[[ 41 -21   5]
 [-62  -2  -3]
 [-42 -11  -6]]
->
[[ -2  -3]
 [-11  -6]]

[[ -3  -2 -23]
 [  3  -7 -14]
 [  2  19  52]
 [  3  -2  66]]
->
[[ -7 -14]
 [ 19  52]]

[[  1 -14   2  10]
 [  3  -2  -7  63]
 [  2  -2  -1   1]]
->
[[-2 -7]
 [-2 -1]]

[[ 35  38  -6 -11]
 [ 30 -22  -2  -1]
 [-21 -11  13 -25]
 [-20   5 -53  16]]
->
[[-22  -2]
 [-11  13]]

[[ 11 -50  13  -7]
 [-13  -7  -1  -1]
 [ -2 -11 -20   5]
 [  0  10  15   1]
 [  6  13   2  -7]]
->
[[ -7  -1]
 [-11 -20]]

[[ 37   1 -10  14]
 [ 51  13   6 -20]
 [-22   6   2   9]
 [  7  43   7  17]
 [ -6 -43  42  35]]
->
[[13  6]
 [ 6  2]]

[[  4  29   3  -7]
 [-12  38  11 -18]
 [  1  33 -12  -1]
 [  1  54  -3 -10]]
->
[[ 38  11]
 [ 33 -12]]

[[ 19 -39  43   7 -66]
 [ 12 -23  10 -17   5]
 [  5   6  -6 -15  17]]
->
[[-23  10]
 [  6  -6]]
---
[[16  5]
 [29  5]
 [36 -4]
 [64 -5]]
->
[ 5 29]

[[-30  19  -2]
 [-49  55  12]]
->
[-2 55]

[[  5 -56  15   8  -4]
 [  2  10 -69 -11 -11]]
->
[ -4 -11]

[[-12 -11 -46  44  26]
 [ 12  61 -23   1  15]
 [ 14  60 -25   1  18]
 [ -9  -9 -43  42  20]
 [  8  66  -7  -2   0]]
->
[ 26   1 -25  -9   8]

[[ 24   8]
 [-26 -17]
 [ 50  -4]]
->
[  8 -26]

[[ 37 -15  45 -26 -42]
 [ 49 -39  17 -59  11]
 [ -7  21 -34  23  65]
 [ 26  -4  48 -10 -55]]
->
[-42 -59 -34  -4]

[[  4 -20]
 [  0   2]
 [  7 -39]
 [  9 -53]
 [  2 -13]]
->
[-20   0]
---
[[  4 -29  -5  20  12   4 -15   1  50]
 [ -1 -12   6 -25 -14   2  -5   5  17]
 [  0 -19  -7 -13  -6   3  -8  -6  17]
 [ -1 -10  14 -28  18  -7  -5   3  23]
 [ -3   7   3 -26 -14  -1   3   4 -15]
 [  1  -4   2  20  16  -7   0  -8   3]
 [ -1   8 -10  17   9  -6   5 -10 -26]
 [ -2  -5  16 -20   4  -5  -2  -3  17]]
->
[[-29  -5  20  12   4 -15   1  50   4]
 [-12   6 -25 -14   2  -5   5  17  -1]
 [-19  -7 -13  -6   3  -8  -6  17   0]
 [-10  14 -28  18  -7  -5   3  23  -1]
 [  7   3 -26 -14  -1   3   4 -15  -3]
 [ -4   2  20  16  -7   0  -8   3   1]
 [  8 -10  17   9  -6   5 -10 -26  -1]
 [ -5  16 -20   4  -5  -2  -3  17  -2]]

[[ 44  66   3 -15  50]
 [ 28 -41  32  50 -53]]
->
[[ 66   3 -15  50  44]
 [-41  32  50 -53  28]]

[[ -8   2  -1 -13  19  11   2]
 [ 12  18  11   0  24 -12  23]
 [  2  -5  -8   0   3  -4   0]
 [ -3 -14  13  11  21  10  -9]
 [  2 -13   2   5  -7   5  -1]
 [ 28  23 -10  13   2  33  -7]
 [ 10 -11  -1  -6  -4   1  -9]
 [-16 -10   6 -18  10  22 -13]
 [ 31  -8 -14  57 -21   0 -19]
 [-10   4 -18  30  -4 -11 -16]
 [ -7   2 -12   3  12   6  -2]]
->
[[  2  -1 -13  19  11   2  -8]
 [ 18  11   0  24 -12  23  12]
 [ -5  -8   0   3  -4   0   2]
 [-14  13  11  21  10  -9  -3]
 [-13   2   5  -7   5  -1   2]
 [ 23 -10  13   2  33  -7  28]
 [-11  -1  -6  -4   1  -9  10]
 [-10   6 -18  10  22 -13 -16]
 [ -8 -14  57 -21   0 -19  31]
 [  4 -18  30  -4 -11 -16 -10]
 [  2 -12   3  12   6  -2  -7]]

[[-18  -9   0  20  19  27   5  19   3   4 -17]
 [-18   2   4  16  26  -6 -20  26   5  -6 -70]
 [-18  -8   3  20  23  18   6  23   1  -7 -63]
 [-18 -11  -5   9  13  37  10  13   2   9  31]
 [-18  -5   6  11  -8  23   8  -8  -6 -19  56]
 [-18   1   5  13 -30  11 -15 -30   9  -2 -17]
 [-18  -6   5  15   9  16   9   9  -3 -22 -49]
 [-18 -10  -3  16  12  36   6  12   3  10  21]]
->
[[ -9   0  20  19  27   5  19   3   4 -17 -18]
 [  2   4  16  26  -6 -20  26   5  -6 -70 -18]
 [ -8   3  20  23  18   6  23   1  -7 -63 -18]
 [-11  -5   9  13  37  10  13   2   9  31 -18]
 [ -5   6  11  -8  23   8  -8  -6 -19  56 -18]
 [  1   5  13 -30  11 -15 -30   9  -2 -17 -18]
 [ -6   5  15   9  16   9   9  -3 -22 -49 -18]
 [-10  -3  16  12  36   6  12   3  10  21 -18]]

[[  8  10  21 -19  -4  34  20]
 [ 35  41  -5  24  49 -22  18]
 [-36  -1  -9  23 -29 -52 -64]
 [ 16  30 -21   9 -54  20   9]
 [ 24 -63  15 -28 -15 -43 -28]
 [ -8  -9 -44  23  -9  34 -11]
 [ 12  19   1  60  -6  14 -22]
 [  2  17   4  31 -31  20  26]]
->
[[ 10  21 -19  -4  34  20   8]
 [ 41  -5  24  49 -22  18  35]
 [ -1  -9  23 -29 -52 -64 -36]
 [ 30 -21   9 -54  20   9  16]
 [-63  15 -28 -15 -43 -28  24]
 [ -9 -44  23  -9  34 -11  -8]
 [ 19   1  60  -6  14 -22  12]
 [ 17   4  31 -31  20  26   2]]

[[-11 -12 -33  54  15  16 -29   4 -20  30 -17 -37 -36  26  -4]
 [ -4  11   3  33  15   5 -27 -14   1   1  -9 -14   2  34 -12]
 [ -5   1 -24  18  25  17  -4   1 -15  -1 -24 -19 -43  16   0]
 [  6 -13 -31  54  15  18 -20  19 -24  11 -27 -48 -67   9  -5]]
->
[[-12 -33  54  15  16 -29   4 -20  30 -17 -37 -36  26  -4 -11]
 [ 11   3  33  15   5 -27 -14   1   1  -9 -14   2  34 -12  -4]
 [  1 -24  18  25  17  -4   1 -15  -1 -24 -19 -43  16   0  -5]
 [-13 -31  54  15  18 -20  19 -24  11 -27 -48 -67   9  -5   6]]

[[  1 -58  13  -4  49]
 [-13   3  13  29 -14]
 [  9   1   0  -5   5]]
->
[[-58  13  -4  49   1]
 [  3  13  29 -14 -13]
 [  1   0  -5   5   9]]
